(in the rows, 128 means zero)
Where one turn sends some rows of the set: a few examples, then the rows asked:
Q_115: [176 130 103 135 150 133 124 121 155 118 143 168 144 115 110 140 123 134
 159 131  99 110 150 136 137 142 130 108 171 102 111  82 138 144 136 105]
Q_141: [180 156 117 144 150 126 127 136 146 117 156 147 138 118  92 141 120 133
 154 125  98 110 153 135 126 129 127 112 178 111 116  81 136 135 133 106]
Q_54: [150 122 139 109 126 122 119 148 134 120 164 141 148 128 121 133 123 131
 138 157 141 103 164 121 129 126  99 126 153 149  89  92 161 114 143 129]
Q_697: [149 109 120  98 124 168 136 131 120 126 158 120 102 123 134 139  92 145
 143 152 115 118 156 146 123 161 135 127 167  98 127 130 145 127 130 132]
Q_121: [137 129 117 127 109 104 143 137 136 121 149 141 142 128 106 123 125 143
 157  88 127 110 135 146 136 137 115 124 182 129 130 117 161 139 121 143]
Q_531: [177 116 129 111 137 146 127 115 155  93 164 152 113 106 127 148 104 112
 160 114 137 110 137 157 119 157 139 127 171 113 136 104 149 140 136 129]
Q_514: [150 122 133 141 101 129 148 138 132 118 162 115 122 129 127 129 115 170
 142 113 152 125 137 131 144 133 123 122 152 129 110  99 164 145 144 152]
Q_907: [167 137 116 127 150 126 127 125 158 122 153 156 139 112  95 146 111 116
 153 117  97 115 155 141 119 135 127 111 177 113 103  74 139 145 134 111]
Q_949: [144 119 138 144 124 128 131 136 129 128 159 130 143 111 120 138 121 146
 131 145 140  95 150 111 149 122 121 130 146 133  84  88 158 112 147 142]
Q_450: [148 115 137 104 119  99 131 144 133 106 160 132 144 125 112 152 129 131
 141 128 134 108 151 146 119 131  89 121 183 144 113 115 151 108 125 109]
Q_956: [155 141 107 123 131 139 141 139 123 141 143 127 128 135 119 136 101 155
 144 146  94 114 163 124 134 149 131 109 177  85  92 106 132 139 125 113]
Q_636: [145 117 121 119 103 100 144 135 128 114 168 123 131 117 115 154 125 146
 149 102 131 122 124 161 129 139 115 116 174 139 135 110 162 124 130 137]
Q_55: [149 135 120 116 139 139 134 153 116 147 142 132 127 127 117 123  93 147
 132 149 105 119 170 137 133 139 143 105 151  95  94 101 133 144 121 116]
Q_250: [156 114 136 120 115 126 140 150 151 120 153 128 143 141 120 133 127 153
 138 137 152 116 156 125 150 138 112 124 145 134  97 107 165 151 154 156]
Q_30: [145 136 118 113 136 132 134 135 124 143 140 117 127 124 100 132 103 144
 137 151 100 118 166 134 127 141 140 109 160  91  73  99 139 136 134 119]
Q_172: [131 112 127 124 125 134 124 145 136 127 143 138 145 118 121 127 115 132
 134 156 146  99 143 130 140 124 128 148 152 129  97 102 166  93 129 144]
Q_938: [152 119 130 130 121 132 140 144 150 115 142 139 131 122 134 106 115 154
 147 113 161 111 139 130 154 126 122 142 157 122 116  93 170 141 131 153]
Q_381: [148 145 124 121 134 139 134 152 115 143 151 109 127 131  96 133  98 149
 141 156  97 120 164 131 137 139 139 107 170  96  99 104 141 123 139 125]
Q_835: [149 117 129 114 104 103 147 149 145  97 155 124 133 138 118 145 132 154
 146 110 146 120 147 155 133 140 101 118 160 130 121 124 149 149 130 134]
Q_483: [181 111 120 120 129 155 116 131 144  97 161 159 125 104 125 138 114 122
 160 120 134 114 140 157 105 155 142 128 165 117 139 103 145 146 120 112]
Q_205: [156  90 132 105 126 160 131 140 121 125 149 124 112 116 123 130  97 142
 139 140 135 109 146 147 131 166 154 119 170  99 120 137 146 142 132 133]
Q_513: [148 121 128 113 122 108 124 141 122 123 169 138 150  95 118 156 129 133
 134 130 126  99 140 147 123 112 104 123 167 137 108  84 150  97 130 122]
Q_600: [174  98 118 107 142 164 119 114 151 102 158 160 118 103 126 142 114 127
 156 135 123 116 142 159 125 150 131 126 163 114 145 103 152 134 140 123]
Q_214: [132 129 118 107 110 119 124 148 122 134 151 139 154 119 109 136 122 140
 135 121 126 108 143 154 108 110 107 132 183 125 108 105 151  99 115 126]
Q_509: [160 112 127  98 124 164 127 144 118 113 157 107 107 108 122 133 100 149
 147 151 137 113 153 160 135 153 146 123 157 101 129 121 148 126 145 146]
Q_260: [190 116 122 126 143 148 122 124 152  91 160 144 122  97 112 145 123 127
 160 122 135 101 140 161 130 150 138 128 171 118 147 107 148 134 143 129]
Q_974: [158 113 133  95 124 154 135 126 121 117 149 112 104 118 132 135  96 143
 142 147 143 115 147 150 126 161 150 126 159  88 106 128 150 132 138 136]
Q_847: [176 131 116 138 151 128 129 135 150 135 141 158 151 118  99 148 111 114
 145 129  99 121 153 132 126 146 136 115 174 113 114  87 148 138 123 101]

Q_55 -> Q_205
Q_450 -> Q_54
Now find these:
Q_509 -> Q_260
Q_938 -> Q_121
Q_974 -> Q_531
Q_697 -> Q_600
Q_636 -> Q_513

